128 stands for zero in the data rows.
Here are some rows, each followed by its group. Groups can overlap.
[ 95 143 138 123 133 150 100 163 143  86 175 131  71 112 107 166 139 103 113 136 149  95 119 137 147 147 154 105 107 183 133 148 121  93 164  97 129 108 143  85 158 126 139 109 138 114 105  96 160  95 129  86 150 110 158 142 139 109  46 148 157 126 143 138] 0
[ 77 110 140 255  31 155 223 191  29  95  24 213 200 110  80 137 170   0 220 155  40 215 110 129  12 158 153 134  91 123 183 154 176 154 230 158 255 129  88 125  65   0  89  47  80 135 201  95 154 189 155 220 118  84 116 184 182   3 120 253 105 155   9  22] 1
[ 81  73 195 132 138 169 116  54 120 175  47  89 123 157 185 163 177 121 121 166 110  61 144 127  72  89 187 196  87  55 131 173 127   0   0 138 217 127 185 120 127 135 141  73 111 114  15 118 144 121  85  46 219  86 114   0 141 146 193 104 219 164 168  88] 0
[104 102 155 183 166 127 127 118 150 100 108 198 124 120 186 128 129 148 119 129 128 161 152 115 131  65 119 128 164 105  78 106 123 171 111 132  99 201  53 155  90 113 146 106 173 172 162 121 106 121 144 121 104 134 100  70  82 119 161 134 118 130 169 161] 2
[132  99 124 207 129 108 161 120  95  94  74 194 165 105 185 100 112  77 137 139 116 185 170 114 100  73  78 170 116 121 100  97 152 131 174 178 137 192  84 191  97  67 106  68 114 125 162 111 133 131 138 164 111 106  94 104 107  91 128 135  83 136 100 102] 1
[ 78  76  52  75  33 164 115 111  87 177 105  62 194 179 105  80 136 168  80  76 107  84 123 169 104 206 114 186 161  93 211 145 112 123  92 157 136 112 160  14 111 207 123 218 132  54  66 120 104 177  69 241 172 152 176 174 142 250 189 217  28 168 116 114] 3
[111 123  99 105 124 103 117 140 107 105 179 138  38 136 121 157 129  93 115 138 145 102 147 137 148 143 111  90 123 170 132 148 147  73 151 128 130  72 176  71 169  86 113 145 159 103 128 137 156 116 136  57 146 110 167 154 119 122  45 126 171  89 133 145] 4
[127 133 120 227  86 113 163 142  92  70  91 191 157 117 144  99 156  34 156 144 110 190 156 145  87 140  61 211 131 117 107 128 163 147 180 173 154 201 108 174  91  64 115  83  93 116 178 108 152 124 137 191 125 122 125 104 122  85 103 179 117 121 115  89] 1
[104 102  83  98 212  80 119 159 193 103  90 104  92 106  76 135 137  93 115 143 148 126 122 170 110  93 106 100 147 116 110 122 142 134  62 153 119  76 166 111 119 149 124 142 121 103 110  92 138 133 105 123  92 141 158  99 156 101 138 104 134 125 192 155] 4
[143 159 144  68 161 135 154 115 147 181 122 128 119 115 153 125 123 182 179 140 115 116  85  84 153 143 165 126 158 151 129  99 115 182 120 105 149  63 119 144 143 177 137  86  79 173  97 146 164 149 127 127  99 128 145 129  95 111 167  76 157 125 164 147] 2
[133 164 163 137 105  83  97 149 138 103 177  92 126 115 114 135 178 109 118 146 136  94  74 139 100 134 143 142 109 118 105 121 114 126 127 111 122  77 184 142 163 179 140 151 118  51 106  84 112 108 116 149 160 147 171 138 165 126 114 140 169  93 194 104] 5
[120 132 122 115 121 104 125 173 168  94 174 173  62 109 122 170 134  88 107 130 140 136 139 138 143 117 107 120  96 181 144 181 128  68 169 100 146  86 155  74 191  86 112 124 154 108 114  89 153 100  80  51 178  88 131 155 139 133  25  86 161  79 144 162] 4
[ 86  27  76  82  48 177 134  80  86 223 111 102 185 191 190 104 140 168 103  86 104  65 169 172  91 219 148 208 183 134 206 154 119  56  75 167 148 130 226  51 138 186 105 221 103  39  60 113  77 150  51 209 197 145 172 145 132 255 199 193  53 206 128  70] 3
[198 114 176 137 113 150 155 146 155 136 111 147  80 146 121  46  95  92 208 129 124 182 112 167 140 166 104  93 170  67 110 130 152 151 165 121 157 128 150 134 167 145 127 202 129 193 129 248 102 135 119 155  96 180  56 117 156 143 140  90 165  93  50 112] 1
[196 100 168 102 140  91 110 126 164 174  82 123  75 169 174 110  90 130 209 161 157 186  99 148 138 198 116  91 177 128 126 122 154 167 162 115 100  55  81  97 178 127 123 146  67 153 129 187 166 135  98 108 187 153  65 156 127  95 133  95  97 108  98  97] 2
[108 119  96 110  96 126 140 151 110 135 161  90 170 144  78 110 151 130  86 117 141  96 103 146 138 150 156 133 137 134 172 157 128 124 151 123 156 155 191 102 130 129 142 176 124 100 117 148  79 144 129 153 125 142 153 155 147 147 138 139 108 158 117 130] 3
[117 120 115 130 200 148 123 130 128 114  83 161 115 100 109 177 125 122 124 118 146 136 104 126 120  61 151  71  88 108  95 126 127 171  89 139 112 178  90 151 150 102 137  89 123 183 145  87 113 146 118 146  76 148 120 116 153  90 175 111  96 129  99 175] 2
[124 163 178 144 107 157 119 147 129  81 184  58 106 130  81 127 157  91 110 132 163  79 106 119 109 124 191  79 109 190 144 155 116  90 117  77 169 163 203 181 121 109 155 202 181  91 123 138 134  91 173 140 167  97 164 166 133 111  90 144 200  61 159 116] 5
[103 148 145 105  89 109 107 158 163 106 176 155  50 137 143 173 130  90 111 152 119 121 132 139 154 132  93  98  97 172 120 164 139  79 150 109 124  66 143  64 199 144 122 101 143  88 118 123 147  72 133  58 175 123 149 123 134 126  45 144 153 127 141 141] 4
[118 126 132  98 200 136 123 127 160 111 101 126  93 119 102 130 119 127 113 101 132 132 117 156 140 118 140  91 116 141 153 128 118 147 137 137  93 108 122 131 128 129 128 102 156 125 104 123 113 136 100 107  79 130 141 114 149  98 105 107 119 143 165 153] 4
[187 188 157  81  95 105 135 122 142 182 124 140 149 126 143 110 109 181 195 152  99 161  56 102 147 161 133 128 142 132 144 107 145 164 115 102  90  56 114 119 150 146 136 132  91 126  97 206 168 163  98 128 139 132 119 148  96 105 147  97 118 133 107 119] 2
[164 151  78 174  82 108 116 118 120  85 183 157 125 117 193  71 125 133 107 143 173 159 197 144 138 124   8 217 172 134  82  91 173  99 128 204 100 167 108 199 134 203 116 177 126  57 192 146 139  80 157 110 168 103 149  77   9 117  98  82 122 191 218 138] 2
[ 98  90  84 114  88 149 108 121 114 141 130  37 180 154  89  54 129 110 114  99 148 160 126 173 112 180 144 116 165 140 177 126  55 159 173 152  92 173 181  97 153 182 107 161 119  71 148 137 123 136 143 186 168 151 153 224 172 191 153 119  37 153  74  66] 3
[134 116 103 106 196 135 117 117 147 129  92 128 130  90 125 137 121 142 118 116 142 129 126 106 140  96 152 108 134 137 126 114 124 160 126 130 141 115  96 134 107  82 136 108 104 194 131 112 156 143 138 145  74 119 108 112 138  96 145  83 162 111 134 192] 2
[119 139 137 121 140  93 112 118 136 128 120 141  95 120 158 168 116 120 107 134 130 138 121 123 141 128 133  79 116 127 154 150 135 151 144 105 120 104 115 118 161  96 130 123  96 123 132  84 153 138 126  70 138 119 115 142 143 119  65 122 120 116 157 103] 6
[139 105 111 162 209 106 120 139 150 119  97 128 108 110  91 135 139 110 103 121 109 150 136 133 139  98 148  94  84 136  97 125  98 160 154 115 103 151  77 148 107  80 157  72 148 173 136  90 133 123 184  92  56 149 114 139 133 127 137  84 141 116 132 178] 2
[146 149  94 115 159  74 130 161 134 173 110 116 163 118  90 156 154 159  94 127 136 118 140 131 118 124 148 122  77 165 164 129 134  96 144 131 106  96 150  92 131 165 120 149 154 106 118 132 116 144 131 151 100 108 104 159 157 168 124 169  83 112 107 124] 5
[101 141  86 108 121 149  99 134 120 121 174 121  56 109  93 149 126 117 106 130 123  97 111 159 149 119 119  98  87 184 115 126 101  74 146  98 182 127 143  95 146 152 129 141 181 111 136 129 140  86  88  61 106 130 163 146 122 137  68 122 162 105 162 120] 0
[209 142 159 103 110 118 153 114 156 209 138 140 152 151 109  85  91 182 220 156  88 143  97 105 127 175 143 110 171 124 133 113 123 169 128 101 121 106 107 156 138 154 140 148  78 181  97 229 115 166 145 142 125 127  72 131 110 118 171  98 131 147  61 114] 1
[ 73 180 116 123 132 114 128 161 117  93 153 142  75 109 117 169 130 128  84 128 160 120 106 106 146 109 159 129  74 186 128 155 138 104 145 107 124 149 164 101 162  91 128 126 161 102 134 120 160  99 147  87 134  99 144 152 135 126  78 157 173  99  83 118] 0
[102 102 190 136 158 131 127 130 171 127 124 151 129  86 162 141 144 155 105 106 128 128 126 136 156  54 141 109  99 108 149 136 124 174 102 126 149 103  99 162 115  93 137  84 191 165 171  82 104 144 138 115  74 145 116 129 184  93 136 152  99 143 184 182] 6
[205 127 178 114 131 108 127 134 175 219  96 153 124 146 121  84 120 141 225 148 104 182  91 117 153 149 105 134 159  49 127 130 144 150 102 128 165  27  95 137 156 140 131 181 100 199  68 226 135 167 111 150 157 152  76 125 130  68 163  76 126 110 115 103] 1
[102  42 216 135  77 208 135  24 127 182  78  58 119 179 178 148 182 124 140 166  90  23 190  95  73  92 197 181  94  54 184 168 110   0   0 159 250 118 212 130 146 140 130 124  41 102  20  80  92 111  45  22 244  86 125   8 133 138 183 123 179 171 134  96] 5
[132 133 112 160 160 108 123  98 143 108 112 162 156 104 216 174 148 147 106 123 149 168 168 146 118  70 113 143 142  85 100 102 137 168  76 130 123 135  79 175 111 101 123  81 156 162 174 101  99 111 120 118  93 128  84  74 109  80 137  92 138 148 176 169] 6
[174 165 162 106 150 116 141 149 159 178 106 119 166 102 126 126 117 187 185 136  99 142  75  55 147  95 134 107 160 152 113 115 175 196 108 108 143 100  79 159 104 171 154  95 115 128  93 176 171 153 118 153  59 108 122 157  90  89 176 128  93 132 158 136] 1
[111 128 151 113 153  98 104 164 106 104 139 107  65 113 151 180 132  64 118 139 107 100 128 111 123 130 101  85 124 155 139 143 121 109 171  98 136  80 160 112 141 106 113 119 146  97 165  88 150 104 138 102 152 108 125 167 151 122  83 142 153 100 135 122] 0
[222 162 165  65  82 128 166 125 170 176 122 125 148 143 110 129 114 150 191 147 111 160  65 112 163 144 130 147 133 110  95 151 149 154 127 122 200  82 174 120 159 133  89 145  96 131 128 234 155 153 145 135 110 140 101 115  92  80 149  12 165  68  63 121] 2
[123 238 166 154  31 184 215 187  28 172  97 178 224  83 162 207 152  37 213 171   0 114  49   7  73 153 139 155 158 255 126 123 152 186 239 133 255 114 115 152  67  94 118   0  57  78 151 144 210 197 125  74 196  79 182 174  96  82 147 247  68 190  89  66] 1
[116 178 114 109  97 132 115 146 130  90 191  91 132 122  63 149 152  83 101 127 155  79  91 123 155 117 127 121 112 151 108 147 108  71 144 101 141 164 188 120 140 112 145 161 153  96 119 124 137 109 149  98 159 139 163 146 148 112 106 109 162 127 137  85] 5
[ 74 143 135 132 117 151 126 149 106 122 133  98 117 127  94 146 142 112 122 135 108 107 125 117 146 134 153 103 117 138 132 119 121 135 120 107  86 133 178  93 127 117 136 119 150  99 135  94 103 140 126 139 139 130 150 162 157 165  94 173 112 113 137 125] 5
[166 108 107 213  86  69 112 124 121 108 149 176 128 147 218  83 119 119 121 143 142 183 196 133 134 141  10 204 200 132  52  77 155 124 123 169   1 137 102 186 121 150 130 146 110  47 203 118 153  76 150  90 199 105 134 102  43 142  97 116 117 145 151 119] 2
[136 103 168 113 129 193 111  37 164 204  18  87 102 147 167 196 175 154 123 163  40  15 157 110  72  79 210 152 111  76 125 182 138   0   3 113 227 154 205 137 139 157 153 120 128 125  20 143 118 127  80  52 200  99 129  12 152 147 208  81 224 215 190  84] 0
[104  68 180 144 137 235 135  37 100 186  90  70 127 161 175 141 143 137 131 159  97  55 168 159  74 109 201 120 107  94 135 172 114   0   0 124 227 159 202 118 111  82 135 138 101 137   4 143 125 111  70  16 212  79 134   0 140 160 211  70 219 189 153  95] 0
[114 113  69 130 116 114 129 142 108 147 108 126 142 141 107 121 137 151  96 126 147 144 111 123 112 139 152 128 137 148 126 125 135 147 116 156 126 161 120  84 125  80 105 130 153 136 117  98  86 157 125 154  93 134 159 155 136 158 144 147 121 176 116 142] 5
[165 232 148  66 117 130 143 122 100 176 141 157 162 105 107 192 109 149 197 132  56 110  54  47 158 117 153 154 172 208 104 113 172 198 136  95 149 132  79 164  87 163 120  36  70 164 123 170 173 171 141 140 147 120 188 169  53 102 189 103 129 173 124 139] 1
[119 122 120 108 123 146 150 146 132 123 130 131 146 141 108 153 134 149 100 120 102 129 139 142 125  98 152  80 104 149 138 121 121 138 127 122 108 131 114 120 118 126 114 124 150 105 125 116 114 134 144 153 100 159 146 151 142 141 127 138 114 135 141 121] 5
[170 255 162  22  75 101 153 156 120 203 159  70 188  92 137 162  99 168 182 170  54  36  37  19 180 124 118 167 197 255 103  88 150 153 129  71 137  47 125 162 117 206 149  62  89  31  87 210 217 155 131  97 209 105 221 179  62  91 209 105 153 172 161 148] 1
[201 192 181  92 107  67 141 126 143 211 137 121 159 122 149 141 111 153 197 164  79 130  77 102 145 162 128 147 184 139  95 108 133 168 123  90 140 104 113 153 120 152 114  80  81 136  97 194 142 157 144  87 143 155 136 136  96 112 169  83 126 142 123 142] 2
[106 110  79 118 197 139 121 106 122  94 106 132 105 102  67 140 124 135 113  86 123 129 144 105 147  98 165  97 112 154 102 128 140 131 139 154 137 145  81 111 119  91 124 104 120 165 113 114 108 135 136 145  57 140 138 111 153 126 133 159  93 114 105 151] 4
[119 126 162 206  25 158 181 192  54 104  76 215 179 122 181 165 162   0 172 158  89 213 130 109  51 132 106 140  64 117 163 170 178 117 219 143 210  65 128 122 121   5 100  53 110  47 195 144 138 155 124 180 196  77 104 152 158 112  65 236 101 169  99  34] 1
[164 129 158  96 114  80 116 126 152 170 137 165  97 143 163  92 112 174 209 141 147 182 108 179 167 176 121  88 108  99 114 135 127 146 191  98 158  76 122 108 188 135 140 194 123 181 107 240 140 133 106 142 138 145   9 136 120 108 111  75 155  94 101  90] 2
[231  69 199 153 106  85 140 111 181 181 105 143  76 168 133  65  93 139 233 141 142 218 100 164 136 180 133  90 157  37 169 157 133 148 138  99 148  85  94 124 163  93 141 237  78 188 151 245 138 147 120 170 118 165  30 108 151 101 123 103 146  93  21  83] 1
[105 153 145  90 146 121 125 141 107 110 162 107 112 113 109 143 110 130  97 137 144 135 131 144 144 111 137  93  98 146 110 132 103 124 133  89 130  79 120 123 132 114 114 113 183  94 127  88 124 119 118 121 112 126 137 134 133  93 100 116 180 121 166 150] 0
[121 146 141 120 170 140 123 120 164 106  97 137 129 123 156 136 118 170 137 127 106 131 124 113 143  47 149 125  96  93 126 108 127 174  94 157  69 137  82 141 119  97 119  88 181 163 134  63 129 137 136 114  84 142 119 120 152  98 138 159  86 102 168 184] 2
[138 113 127 163 174 164 114  90 138  92 131 158 149 132 157  68 127 170 121 113 159 159 170 121 142 116  54 178 168  83  70  84 156 106  79 179 103 224  72 175 103 127 138 109 112 142 179 144 128  88 158 111 128 130  98  56  49  93 155 103 149 130 198 161] 6
[119 113 111 147 170 117 140 116 162 112  70 160 132 120 139 128 131 141 125 121 148 147 148 119 113  37 153 133 138  95 110 118 108 160  87 154 124 174  74 150 115 114 121  89 148 188 149  99 103 139 152 131  75 131  99  95 118 120 137 109 113 139 163 175] 6
[206  74 153 156 116 119 137 116 170 172 115 150  86 169 122  70 102 116 219 146 142 195 132 203 140 191 113  63 134  41 138 145 135 155 145 122  96  97 118 117 182 140 113 237  82 217 142 239 139 151 135 159 131 177   0 129 142  76 135 118 128  80  73  76] 1
[193  73 164 154 133  82 120 133 161 138 147 169  58 174 156  60  81 129 198 133 138 212 123 190 133 216 110  69 122 103 139 136 117 160 150  81 131 109 107 130 187 129 138 189  81 215 147 213 129 139 145 116 166 160   4 132 163 100  93 107 129  69  27  87] 1
[115 118 115  98 186 119 121 125 135  99 129 137 113 123  98 119 116 126 111 123 172 144 108 135 132  99 156 102 113 135 130 122 142 158 119 129 119 137 129 102 120 106 117 124 158 146 150  99 129 125 122 108 119 158 146 161 164 111 117 100 149 108 140 147] 4
[175 153 130 125 109 139 124 138 138 144 148 141  73 137 130 107 108 123 155 158 148 167  90 142 141 146 101  80 129  93 113 165 166  99 142 105 190  71 132  85 198 133 106 210 108 134 121 199 163 101 114  78 104 148 111 156 128  99  80 133 151  59  81 131] 2
[188 100 160 139 123 100 133 116 173 192 119 133 120 176  96  29  83 162 236 143 143 224 106 160 156 231 102 109 146  87 133 128 182 132 155 113  94  94  79 129 173 144 129 163  78 243 130 238 139 148 141 145 121 181  35 117 146 126 148  57 149  46  61  75] 1
[136 129  96 117 153 114 137 156 119 136 155 148 135 126 136 176 118 125 113 118 148 120 115 130 120 148 169 110 130 113 136 139 100 125 113 101 104 107 100 148 138 125 128 118 158 135 119 104 109 140 137 134  94 144 156 137 159 113 130 154 152 125  96 147] 0
[ 84 139 120 123 148 121 115 133 121 110  99 152  84 110  93 117 130 102 128 130 139 129 120 121 145 103 156 113 112 149 139 142 126 139  85 139 127 166  94 114 153 102 145 119 141 123 133 102 139 113 141 110  90 156 165 123 137 116 120 137 151 124 174 177] 4
[114 152 135 134 109 159 128 135  77  97 155 129 125 133  86 155 108 111 103 124 137  93 114 129 137 141 146  90  94 176 131 153 112 111 149  94 127 176 139 108 133 113 130 146 157 122 150 106 132 108 121 116 148 114 132 193 145 124  96 112 159 122  83 127] 5
[108 142 130  85 121 111 108 173 133 129 127  94 116 137 127 155 133 113 117 145 123 128 140 100 131 129 125 101 139 147 126 151 129 140 119  80 138 180 125 128 159 137 146 120 185 104 167 120  97 107 116  91 136 116 117 139 169 153  98 133 135  95  96 136] 0
[127  61  85  65  79 146 110 133  94 162 127  91 197 162 153 131 151 173  86  77 164  98 124 157 116 194 153 146 181  99 190 151 131 140 138 159  97  95 165  85 133 156 120 158 132  82 121 125  89 173  90 220 176 148 147 171 157 196 209 204  26 158  96 105] 3
[111 138 110 110 180 113 137 146 143 115 125 149 127 118 106 185 108 135 103 107 150 125 127 117 127  77 161  82  86 109 118 133 133 153 121 105 118 141  92 116 127 103 133 100 154 166 135  77 135 126 138 167  66 149 123 130 162  99 124 119 117  95 115 115] 4
[ 92  28  87  62  67 193 141  72  97 205 114  60 163 191 112 112 136 171 104 113 111 122 155 174 104 193 139 211 149 143 210 152 135  53  67 154 185 125 255  52 122 165 112 175  98  64  69 167  95 123  79 177 189 111 187 101 156 230 197 158  48 174  91  99] 3
[ 85  60  34  78  61 143 133 103  78 178 121  76 198 170  70  96 131 168  74  87 155  89 169 169 120 216 120 180 194 153 198 137 102 107 112 163  96 158 193  29 103 174 100 195 123  98  93 113 107 152  92 226 136 159 157 170 137 249 190 197  30 202  80 123] 3
[109 155 110 151 125  94 125 152 142 100 164 125  97 108  95 150 121 126 106 122 155  93 115 165 146 120 149 122 111 162 142 137 126 101 134 129 161 154 166 128 130 132 125 116 153 123 123  96 135 110 158 108 115 112 181 145 150 146 104 150 142 108 146 131] 0
[118 156 155 119 173  82 131 142 145 123  87 152 126 105 144 165 135 163 119 110 121 142 121 117 131  91 156 113  92  81 143 142 127 166 122 129 130 131  71 170 128 115 103  73 173 137 128  87 117 136 144 135  92 141 145 132 160 141 125 161  72 123 146 162] 6
[100  21 174  85 113 201 140  62 113 202  72  53 132 165 195 162 136 123 131 142  88  74 181 137  80 105 173 132 105  89 157 156 110   0  47 141 209 113 218  71 131 141 145 129  90 112  45 106 100 116  86  85 220  91 163  13 135 149 172 147 193 160 164  70] 5
[114  86 224 110  99 221 119  41  97 185  46  77 123 145 224 176 166 142 136 166  68  50 154 115  77  72 181 164  80  90 132 174  88  30  46 138 231 136 199 138 139 116 148  81  74 134  52 158 132 104  59  28 179  71  90   8 158 147 171  90 176 197 172 105] 0
Group 2 spreads out most along one direction. Which 3 other groups' directions of most spread are closest to that one, closest first?
6 1 4
Which 4 groups are nearest to each row below, nearest first, going by the distance to the group's nearest row?
[ 62 116  90 225  41 205 196 121  13  69 133 218 194 127  67 145 146   0 186 145 106 217 142 136  65 170  94 203  85 154 164 138 192  95 234 152 221 143 203 149  84  14  88 106 103 116 205 134 188 107 135 119 160  67  78 150 128 102  70 207 101 137  55  18] -> 1 5 0 3
[206 128 155 167 115 125 136 139 165 179 147 187  77 165 154 110  96 165 224 139 138 168  62 138 115 170 137  90 125  67 134 131 147 159 161  84 146  73 109  98 160 165 141 165 119 202 131 195 155 146 111 182 152 167  23 124 134 105 148 107 133 117  61  97] -> 2 1 0 6
[114 124  94 118 182 150 116 123 117 111 142 108 110 117 106 124 116  88 108 115 152 137 140 125 137 125 145  97 105 100 140 124 110 133 118 132 111 134 122 104 109 131 122 108 120 134  99 102 134 117 144 131  66 147 119 130 128 139 131 111  78 122 103 175] -> 4 5 0 2
[114 127 127 107 146  85 110 149 171  96 161 119  84 126 111 179 149  89 106 142 113 112 111 145 136 113 112 100 111 131 121 140 119 115 115 120 149  88 134 118 145 165 125 139 122  68 114  74 123 127 110 104 145 130 171 159 139 138  89 143 120  89 168 117] -> 0 5 6 4
[114 162 162 157  90 114 117 145 102  91 210  76 121 123  52 124 151 102 133 140 148  76 113 112 129 147 148 126 105 134 110 123 113 120 123 108 103 141 141 109 136 158 147 152 168 131 134 104 140 105 124 142 151 108 156 152 132 104  88 153 206 104 139 115] -> 5 0 4 3
[104 111 143 139 150 127 104 150 143 113 113 141  92 101 131 150 140 139 114 126 141 100 152 105 124  83 119  81 113 130 120 126 118 149 125 127 123 150  88  90 127 109 143 100 168 168 134  92 107 139 137 109  76 134 143 117 160 142 115 146 108 127 147 150] -> 4 5 6 2
[ 93  64 182 117 153 177 130  73 133 201  50  72 116 150 196 161 147 118 134 176  77  76 175 119  77 102 171 157 118  41 137 169 111   0   0 162 193  94 191 136 133 145 153  80  86 105  47  96  99 124  54  31 186  99 152   0 135 138 197 133 166 156 192 101] -> 0 5 4 3
[ 67  86  96  63  26 180 134  98  63 238 129 116 193 190 163  78 146 174  92  93  87  89 145 160  94 197 138 182 164 113 222 167 132 114 119 166 153  72 207  22 141 206 106 190 135  39  85 109  58 147  86 171 195 146 148 119 129 253 192 186  68 222  82  94] -> 3 5 0 2
Which 3 other groups have their centres nearest to the centre of group 4, nearest first?
5 0 2
Which 4 groups are nearest to each row below, nearest first, going by the average distance to the group's rows?
[ 81 162 146 116 112 134 110 126  98 124 168 158  54 121 150 193 145  99 108 138 144 120 119 114 164 117 136 105  74 190 140 156 141  86 159 102 154 135 107  58 154  76 116 114 139 130 120 117 148  90 145  66 154  99 120 183 137 145  39 129 117 109 119 136] -> 4 0 5 6
[126  95 100 115 128 103 124 138 109 138 100 112 162 112 111 130 118  94 115 112 124 114 132 153 130 122 169 116 118 111 131 128 101 100 124 145 163 153 145  81 121 127 124 147 182 142  98 127 120 132 115 138 111 141 145 114 153 107 130 129  79 118 120 112] -> 4 5 6 0
[106  93 218 131 133 249 147  58 116 179  52  77 121 149 182 218 163 118 130 154 122  78 159 117  88 108 178 138  59  55 125 178 166   5  38 120 198 152 185 112 100 127 149  77 106  91  47 124  95 122 102  48 196  85  87   0 121 163 191 126 224 180 142 104] -> 0 5 6 4
[ 90  73 169 155 149 196 132  64 103 148  58  92 125 147 194 178 145 134 124 151  97  63 175 118 109  99 168 162 105  67 144 145 138  31  23 148 164 144 172 130 125 128 129  85 131 113  80 102 112 107 122  77 173  91 116  37 118 160 187 119 150 159 165 113] -> 0 5 6 4
[210 162 174  95 125 102 149 123 180 224 106 137 163 133 150 121 125 188 201 144  94 144  42 108 133 166 128 105 193  67 132 120 148 194 141  99 170  67  75 168 131 188 138 126  91 183 109 229 134 179 109 167 131 161 111 128 111  72 213  73 129 130 141 118] -> 2 1 6 4
Which 3 groups are nearest to each row below, nearest first, going by the average distance to the group's rows?
[231 214 192 124 138 112 155 100 146 195 115 121 174 116 156 116  98 174 205 136  67 123  35  74 139 146 126 136 191 146 101 107 139 179 132 106 123  68 117 167 102 190 140 128 116 150 111 194 148 168 137 129 144 145 105 147  87  77 188  98 130 149 114 107] -> 2 1 6
Which 3 other groups have their centres nearest to the centre of group 5, nearest first?
0 4 2
Which 3 other groups have their centres nearest to the centre of group 2, nearest first?
6 1 4
Group 1 spreads out most along one direction. Which 3 other groups' directions of most spread are closest to that one, closest first?
2 6 4
Group 5 spreads out most along one direction. Which 3 other groups' directions of most spread are closest to that one, closest first?
0 3 6
Which 3 other groups have their centres nearest to the centre of group 3, nearest first?
5 0 4
Group 0 spreads out most along one direction. Which 3 other groups' directions of most spread are closest to that one, closest first?
5 3 6
Which 3 groups are nearest to each row below, nearest first, going by the distance to the group's nearest row?
[109  90 122  59 144 159 133 112 141 143  92 112 138 122 114  94 124 146 103 120 119 145 143 129 127 108 157 116 115 116 169 132  96 119 115 149 174 113 140 108 105 119 142  97 139 149  86 105 124 115 101 110 107 119 110 118 137 160 174 140 129 139 112 128] -> 5 4 2
Group 3 spreads out most along one direction. Which 3 other groups' directions of most spread are closest to that one, closest first?
5 0 6
Which 3 groups are nearest to each row below, nearest first, going by the distance to the centre of the group?
[ 98  92 123 105  84 118 113 127 111 180 118 112 217 144 168 154 159 137  87  99 133 122 155 132 119 189 135 108 120 108 175 155 100 147 130 134 145 118 125  69 112 161 109 154 144  53  98 121  74 154  80 218 150 159 136 140 162 192 159 147  49 155 133 110] -> 3 5 0
[140  92  78 136  88 148 120 150  94 180 124 116 210 138 186 111 115 140  92 101 141 109 158 139 112 115 139  97 152  96 182 129 125 118 130 175 126  79 184  71 131 187 120 200 128  47  98  67 120 161  92 153 158 136 109 161 150 175 128 137 113 183 119 143] -> 3 5 0
Which 3 other groups have their centres nearest to the centre of group 0, nearest first?
5 4 2
